128 stands for zero in the data rows.
Here are some points, each followed by its number:
[ 37 134 134 126 104 134 165 130 150 105 142 182  92 108 130 121] 0
[107 255 115 122 109 100 148 115 163 136  96 134 110 107  92 148] 1
[105 146 113 119 135 110 158 144  95  93  95 221 136 115 104 108] 2
[161 110 112  87 150 161 102 133 119 112 166 121 177 126 162  81] 3
[126 129 245 120 102 104  93  93 139 126 143 113 255 104 106 124] 4
[112 136 112 137 112  95 137 234 156 132  73 129 107 133  94 119] 5
[134 157 104 166 128  90 174 189 120 133  85 127  96 143  78 101] 6
[104 156 146 201 103 119 136 126 208 106  78 122  89 119 100 124] 7
[206  88 118  82 145 213 122 117 108 110  58 119  89 122 169 128] 8
[ 85 135  89 155 132 108 126 135 111 128 196 138 106 147  97 169] 9
[103 104  90 123 146 104 106 124 141 139 220 134 140 150 114 145] 10
[ 62 147 139 158 100 124 160 144 156 102 140 148  85 101 143 116] 11
[104 165 121 114 165 100 121 122 102 209 176 118 118 108 110 134] 12
[124 145 117 196  96 113 121 123 230 117  57 123 131 125 102 134] 13
[117 132 189 141 101 107 111  85 134 127 142 117 255  97 124 114] 14
[ 98 119 145 113 101 127 118 118 131 125 250 114  98 161 108 143] 15
[234 102 152 106  99 153 103 114 104 104  79 111  93 122 220 138] 16
[141  91 119 115 121 109 119 122 100 126 247 122 127 176 104 136] 17
[255 113 125 101 103 159 112 103 121 111  88 122  90 107 202 126] 18
[131  91  82 144 204 127 133 150 111 172 115 116  82 124 111 137] 19
[ 52 129 129 156 119 115 217 132 138 126  93 156  70 115 100 127] 20
New points follow, each followed by the numbers of its three nearest points above, looking only along the 3 directions in which the numbered points spread most, nearest first.
[ 83 137 107 124  86  93 114 127 120 146 177 126 115 157 113 233] 12 9 10
[117  88 103 140 182 102 107 148 133 139 126 154 200 129 121  74] 12 2 3
[ 90 128 121 136 173 126 122 128 123 177 132 105  54 123 147 139] 19 2 12
[ 74 137 148 120 139 135 107 121 140 228  99 112  67 116 125 144] 2 11 0
[137 114 111 142 204 115 134 133 117  88 144 116  76 138 145 127] 19 12 2
[ 94 113 153 153 139  76 134 123 105 130 164 138 253 135 106  82] 14 4 12
[106 130 152 191  88 118 132 126 234 117  66 112  99 113 113 140] 13 7 1
[ 85 127  99 160 108 108 127 200 148 119 107 137 108 147 107 129] 11 6 0
[ 63 135 155 129 128 141 115 104 154 108 189 114  72 141 138 153] 12 9 10
[152 132 111 153 140 143 120 110 116 124  99 115 180 134 167  68] 3 2 16
[ 96 108 113 119 143  88 121 126 110 124 121 131  83 152 105 255] 19 12 9
